[[-57   6]
 [-26  -6]
 [-63 -32]]
->
[[  6  -6 -32]
 [-57 -26 -63]]

[[  0 -23  21]
 [  3  22  13]
 [ -2 -13 -76]
 [  3  -6   6]
 [ -3 -14   1]]
->
[[ 21  13 -76   6   1]
 [-23  22 -13  -6 -14]
 [  0   3  -2   3  -3]]

[[ 0  5 14 37 59 56 33 12  2  0]
 [44 19  5  1  0 -1  0  0  1  0]
 [29 53 60 41 19  5  1 -1  0  0]
 [ 1  1  7 25 49 60 45 20  5  1]
 [54 31 10  2  1  0  0  0  0  0]
 [45 22  7  2 -1 -1  0  0  1  1]
 [ 0  0  0  0  0  0  4 14 39 57]]
->
[[ 0  0  0  1  0  1 57]
 [ 2  1  0  5  0  1 39]
 [12  0 -1 20  0  0 14]
 [33  0  1 45  0  0  4]
 [56 -1  5 60  0 -1  0]
 [59  0 19 49  1 -1  0]
 [37  1 41 25  2  2  0]
 [14  5 60  7 10  7  0]
 [ 5 19 53  1 31 22  0]
 [ 0 44 29  1 54 45  0]]

[[-45 -22  24 -28  80 -53 -27  16 -28  -2   9  -8  36]
 [ -6 -10   1 -17  50  -3 -38  -1  -5   6 -11  -9  23]]
->
[[ 36  23]
 [ -8  -9]
 [  9 -11]
 [ -2   6]
 [-28  -5]
 [ 16  -1]
 [-27 -38]
 [-53  -3]
 [ 80  50]
 [-28 -17]
 [ 24   1]
 [-22 -10]
 [-45  -6]]

[[-50 -35   5 -37 -48]
 [ 60   0   0  17 -19]]
->
[[-48 -19]
 [-37  17]
 [  5   0]
 [-35   0]
 [-50  60]]

[[  2   1]
 [ -5 -78]]
->
[[  1 -78]
 [  2  -5]]

[[ 17  19  17]
 [-42   8  -2]
 [ 44 -49  -7]
 [ 22  -9 -10]
 [  8  15  10]
 [-51  45  -2]
 [ 10 -13 -10]
 [-65  38  -9]
 [-36  37   4]
 [ 14  23  17]]
->
[[ 17  -2  -7 -10  10  -2 -10  -9   4  17]
 [ 19   8 -49  -9  15  45 -13  38  37  23]
 [ 17 -42  44  22   8 -51  10 -65 -36  14]]

[[-29 -10  -2  28]
 [  2  20 -14 -72]
 [ -5  -6  11  79]]
->
[[ 28 -72  79]
 [ -2 -14  11]
 [-10  20  -6]
 [-29   2  -5]]

[[-49   3 -40 -28 -18  20]
 [  0  28  11 -12 -46  45]
 [-39   9 -39 -29   5   1]
 [ 36  14  46  15 -49  42]
 [ 43  -3  51  15 -15  12]
 [-36  14 -35 -26   7  -1]
 [  4 -18 -18  15  62 -47]]
->
[[ 20  45   1  42  12  -1 -47]
 [-18 -46   5 -49 -15   7  62]
 [-28 -12 -29  15  15 -26  15]
 [-40  11 -39  46  51 -35 -18]
 [  3  28   9  14  -3  14 -18]
 [-49   0 -39  36  43 -36   4]]
